In the rows, 128 means zero.
Turns in one plane each, and the order they were made in; the first pair answered:
turn j_346:
[ 98 149 130 179 174 108 151 160] => [100 152 151 175 158 101 151 157]
[130 131 102  96 125 126 144 149] => [124 113 155 103 111 103 120 133]
[140 129 105  68 112 136 128 137] => [132 114 140  75 104 124 104 131]
[154 116 138  82 108 117  80 142] => [158 130  96  76 124 135 104 148]
turn j_512:
[120 125 129 154 150 140 154 139] => [139 118 116 114 111 154 141 117]
[129 148 170 116 108 111 117 128] => [111 123 159 132 144 106 154 128]
[118 152 131 122 116 120 145 104] => [114 147 131 123 116 117 149 108]
turn j_752:
[158 147  89 106 124 166 108 127] => [146 127 140 134  92 164 127  79]
[115 160 174 152 133  84 128 146] => [124 168 145 127 141  82 114 166]
[127 119 103 134 152 143  86 126] => [126 106 130 143 126 141  86 103]
[155 155 132  77  75 140  90 144] => [126 137 183 165  76 134 161 100]
turn j_402:
[116 144 100 156 151 165 137 130] => [121 125 145 126 106 146  79 117]
[143 124  93 101 116 138 124 163] => [145 117  97  90 106 137 127 160]
[125 134 116 129 139 125 104 140] => [123 111 139 111 130 115 118 138]
[123 165 140 154 133 112  93 137] => [117 118 175 124 119  96 130 135]

Between the rows of a pair lie 2 to 3 turns.
[121 126  97 166 162 132  95 132] => [121 112 111 127 180 110 102 160]
j_402 then j_752 then j_752
[147 143 107 122  89 157 104 107] => [113  95 165 148 144 101 141 117]
j_512 then j_402 then j_512
[131 161 150 118 117  98 154 169] => [132 134 156 114  93 114 175 133]
j_512 then j_512 then j_752
[106 123 111 139 133 153 154 101] => [105 119 114 140 148 140 161 120]
j_402 then j_402 then j_752
[139 144 106  93 119 129 139 147] => [126 133 168 126 100 111 135 123]
j_512 then j_402 then j_752
[101  92 112 132 154 116 113 150] => [112  79 116 106 117 131 126 126]
j_512 then j_402 then j_752
[143 154 113 117 108 150 128 125] => [123 125 154 123 124 117 161 138]
j_512 then j_402 then j_402
[135 132 158 138 107 107  68 127] => [125 149 126 152 169  97 116 166]
j_752 then j_402 then j_752
[144 146 131 112 143 133 192 139] => [161 173 116  99 111 145 155 131]
j_512 then j_402
[136  93 140 169 116 142 138  94] => [133 143  97 170 167 129 122 147]
j_512 then j_512 then j_752
[147 170 149 123 129 103 100 162] => [140 165 104 139 162 132 151 161]
j_402 then j_512 then j_402
[122 113 165 119 105 128 136 109] => [135 137 120  85 116 134 103 134]
j_402 then j_752 then j_402
[145 157 143 104 125 114  83 146] => [129  97 181 131 126 101 116 112]
j_512 then j_752 then j_752
[141 133 141  89  88 130 105 128] => [124 163 142 142 138 108 162 157]
j_402 then j_512 then j_512
[136 157 120 136 159 114 136 134] => [141 109 130 118 130 137 158 100]
j_512 then j_752 then j_752
[140 107 128 103 162 107 156 154] => [144 149 119 168 146 137 172 114]
j_512 then j_752 then j_402
[126 171 142 150 116 104 112 137] => [127 123 153 107  94 104 141 122]
j_402 then j_512 then j_512
[122 127 124 159 128 142  94 117] => [124 109 109 102 145 125 106 149]
j_402 then j_752 then j_752
[106 107 190 170 119 127 167  75] => [128 139  53 140 168 176 165 112]
j_402 then j_512 then j_752
[129 165 133 178 142 127  60 145] => [126 115 135  84 160  91 107 196]
j_402 then j_752 then j_752
[140 168 115  88 117 119  81 159] => [124 165 125 104 151 100 162 171]
j_402 then j_512 then j_402
[111 129 114 140 171 106 125 147] => [125 139 149 129 102 119  91 115]
j_512 then j_752 then j_512
[117 110 105  89 165  84  92 180] => [139 111 102  64  61 147 123 105]
j_752 then j_402 then j_512
[153 123 130 111 113 130 169 112] => [156 133 136  99 103 120 119 119]
j_752 then j_402 then j_402
[118 104 105 130 161 191 155 104] => [126  91 115  77 144 185 131 114]
j_752 then j_402 then j_402
[145 130 120 156 165  71 123 169] => [142  66 160 144 118  92 130 110]
j_752 then j_752 then j_512
[128 119  96 133 163 125 118 140] => [120  87 134 122 126 126 136 104]
j_512 then j_402 then j_752
[141 158 106 119 155 141 106 149] => [139 113 140 110 103 152 112  98]
j_512 then j_512 then j_752
[124 118 130 108 112 148 219 122] => [141 155  71 109 122 177 179 131]
j_752 then j_752 then j_402
[119 156 162 167 113 126  94 122] => [128 113 110  97 146 126  80 155]
j_512 then j_752 then j_402
